Here are some points:
[ -7 -19  28 -17   2 -53 -13  -7  19  28 -60   2 -39  -3  -8 -23   4   3
  -2  38  26  21  -2 -43  28  14  30 -13   7  13 -15 -24]
[ 18 -30  -2  17  10 -17   4 -28 -13  33  14  -9  22 -12   8  -2   6   3
 -14  -4  -5 -35  -8  18  10  -2  -1 -13  25 -17 -13 -16]
[-57 -21 -57 -10 -22 -34 -37  -8  38   9 -47  -7  -7 -39  28 -13  36   6
 -26  44  17  91 -62  35  -9   3  70 -30  53  22 -33 -46]
[-36  28  13 -20 -55  10 -75  63 -17 -13 -70  25 -68  46  47 -15  -2 -20
 -14 -25  53  60  11 -14  -8  -9  31 -33  -6  -1  14 -10]
[ 11 -31   4  13  11  24 -14 -22   3 -19  20  10  -9  61 -10 -52 -41 -14
 -40 -26  -4 -27  32  31 -20 -27  -8 -18 -14 -17 -13  44]
[ 102   26  -97   94  -76    5   -8  -19  -66  -24   46   47   15   92
  127  -70   65 -124 -127    6  -37   61   96   58    8  -41  -19   51
  107 -101   62  -51]
[ 59 -24  25  52 -15 -56   3  -8  47  -2 -18  -2 -12  60  57 -94  74  22
 -90  56 -24 -13 -35  36 -63  23  20   8  33   7 -25 -10]
[ -6   9   0 -12   8  35   3  21 -31  -7  21  -7  17  -1 -10  24  -4  26
  23 -34 -11 -27 -17  30  -3 -16 -13 -11 -35  -6 -17  11]
[-52   6  -4 -11  -6  67 -34  13 -23 -22  13  20   8  17 -14  27 -35   0
  29 -53   9  23  27   1  -3 -14   4 -17 -49  19   1  37]
[ -5  -7 -62  31 -41  13 -27 -37  34 -19  17  30  27  -2  68 -37  -2 -54
 -22 -13 -22  37  14  25 -37   9  21 -19  48  -5  17  15]
[  4  14 -61  -3  27   3   9  22   0  20   8 -48  12 -28 -41  44 -19 -33
  30   7  32 -70 -34  15  -2  -8 -10 -16   1   5  21 -39]
[ 28  -4  -6 -10   1 -31   0  -6 -42  66   4 -12  56 -75  22 102 -13  25
  58 -22   1 -17   6 -49  55  45 -15  14  19  -8  25 -19]
[ 29  11  41  33 -87  48 -37  44 -16 -16   6  74 -38  64 124 -49 -23 -16
 -21 -84 -36   1  33  50 -56   4  14 -21  -6  -8   4  80]
[-13   1 -37   4  -3  -6 -12  -5  -5   6   6  -6  11 -21   8  15  10 -10
   4   6   4  16  -5  11   6  -6   7  -7  19 -12  13 -19]
Then 10 other points, each followed by its number:
[-32  17 -30 -35  34 -20  18  12  58 -14 -14 -69   1 -49 -80  57  32  20
  38  61  35   6 -88 -17 -24  18  -7  17   0  42   0 -51] 0
[ 13  20   2  19  -8  -1  38   3  38 -29   9   0 -20  32 -12 -51  29 -16
 -41  32 -17   7   2  24 -36  -7 -12  36   4   7  -1   8] 1
[ 51   5 -44  60 -20 -20  -1 -17 -40 -10  10  20   4  38  76 -44  46 -68
 -63  13 -29  29  40  42  16 -18 -34  29  66 -60  41 -51] 2
[ 13  13  42 -12  -4  13 -18  26 -14 -13 -12   9 -38  50   7 -35   8  18
 -14 -14   5 -25   0   1 -14 -11  -9   7 -26  -2  -7  32] 3
[ 14  40 -15  27 -31  33 -14  29 -35 -38  -1  21 -17  25  32 -14  -6 -70
 -24  -8   8  42  78  -6  14  -8 -19  26  -7 -30  58  -5] 4
[  45    7  111  -61  127  -23   63  -14   65   55   29 -127   38  -30
 -127  127  -78  101  127  -37   61 -127  -74 -127  -15   75 -124   47
 -127  120    8  108] 5
[-12 -36   0  18   2 -10   9 -41   2   8  -9  19  -3   2  10 -54 -10  10
 -28  14 -17  30   3  24   5 -16  25 -21  18 -13 -32   0] 6
[-19  -8 -32   3   4  -2 -14  -6 -12   3  -3  -1  21 -22   2  14   6 -18
   4   6  16  22  -3   6   4 -11   8  -7  21  -6   9 -18] 7
[-41  37 -55  20 -35 -11  25   7  34   9 -34  20 -23 -50  14   1 -29 -49
  25  11  14  21  -7 -16 -13  42  27 -23  28   9  17  -3] 8
[-29  12 -36   7 -13  -3  16 -15  30   7  -9  16 -10 -33  -1 -16 -26 -34
  17   4   6  15 -12  -7 -21  17  25 -11   9  20  12   1] 9
Which of these numbered points is nearest to each point below by angle, seen from the average point of the first points? Its number follows each.
[ 15  31 -12  19 -19  11  -3  32 -25 -27   5  24 -24  33  24 -16  -3 -51
  -6  -6   8  29  55 -19  14  -8 -33  16  12 -17  45  -9] > 4
[ 72   5 -43  60 -48   7  -6  -1 -50 -22  28  17  11  54  95 -51  37 -90
 -92  15 -29  26  52  52  14 -18 -32  37  57 -65  52 -54] > 2
[  33   32   15   68  -21   15  102    3  127 -127   44  -26  -45  105
  -34 -127  106  -44 -113  116  -59   26  -14   47 -117  -17  -41  104
  -12   31   14    0] > 1
[  25  -10   86  -45   99   -1   37    3   36   25   30  -66   38  -27
 -127   92  -59   77   92  -42   23 -127  -32  -84   -2   52  -57   26
  -87   62   -8   56] > 5
[ 23  19   8  38 -14   4  50   9  61 -70  19  -3 -26  55 -20 -83  43 -23
 -53  53 -42   3  -8  39 -58 -11 -24  51   3   5  -3  12] > 1
[ -38   11  -39  -47   35  -15   34    8   76   -5    3  -81   11  -75
 -102   55   38   21   61   67   49    0  -94  -16  -21    5    3   31
    9   52   11  -66] > 0
[-10 -14 -78  41 -57  23 -40 -36  32 -30  21  28  31  -9  85 -21  -2 -71
 -36 -27 -18  41   3  34 -63  21  35 -29  79  -6  40  12] > 2
[-16   5 -18   3  -6  -5   5   1  14   2 -12   7  -3 -19   1  -8 -19 -24
  18  18   3  10   7  -2 -13   8  22  -7   4  11  13   1] > 9
[ -6 -53  -1  13  -7 -16  23 -53   4  13   5  29   3  -6  23 -59  -9  21
 -27  12 -35  26   6  28  17 -26  35 -27  29 -12 -46   4] > 6
[-11 -46   4   6  -9 -13   6 -64   4  19   0  27   1   2  17 -72 -13  16
 -34   5 -23  28  16  39  -1 -21  36 -28  25 -14 -41  16] > 6
[-17   7 -17   8 -11 -10  13   7  19  -1 -10  10  -5 -23   4 -11 -14 -35
  24   8  12   5  -2  10 -12  12  14  -6  15  17  11  -5] > 9
[ -8 -42   7  13   1 -18  13 -37  -5  14  -3  29  -3  -9  25 -58  -5  15
 -35  14 -27  26  -6  33  17 -23  39 -29  23 -12 -49   4] > 6
[  2  37  46 -16 -10  21   0  61 -19 -20 -25   4 -38  41  11  -7  14  14
   0  -7   3 -11  13 -14   4   2  -9  17 -38   4   4  13] > 3
[ 17  18 -22  27  -8   5   9   2  -6  -4   9  22  -6  12  22 -16 -11 -42
  -7  -5 -10   4  34  12  -2   5  -7   8  12 -15  27  -3] > 4
[  7   5  33   2  -2   9 -11  30  -7  -6  -7  10 -27  36   4 -20   4  10
 -12 -16   3 -15   1  -5 -11  -1 -10   5 -16  -1  -6  24] > 3
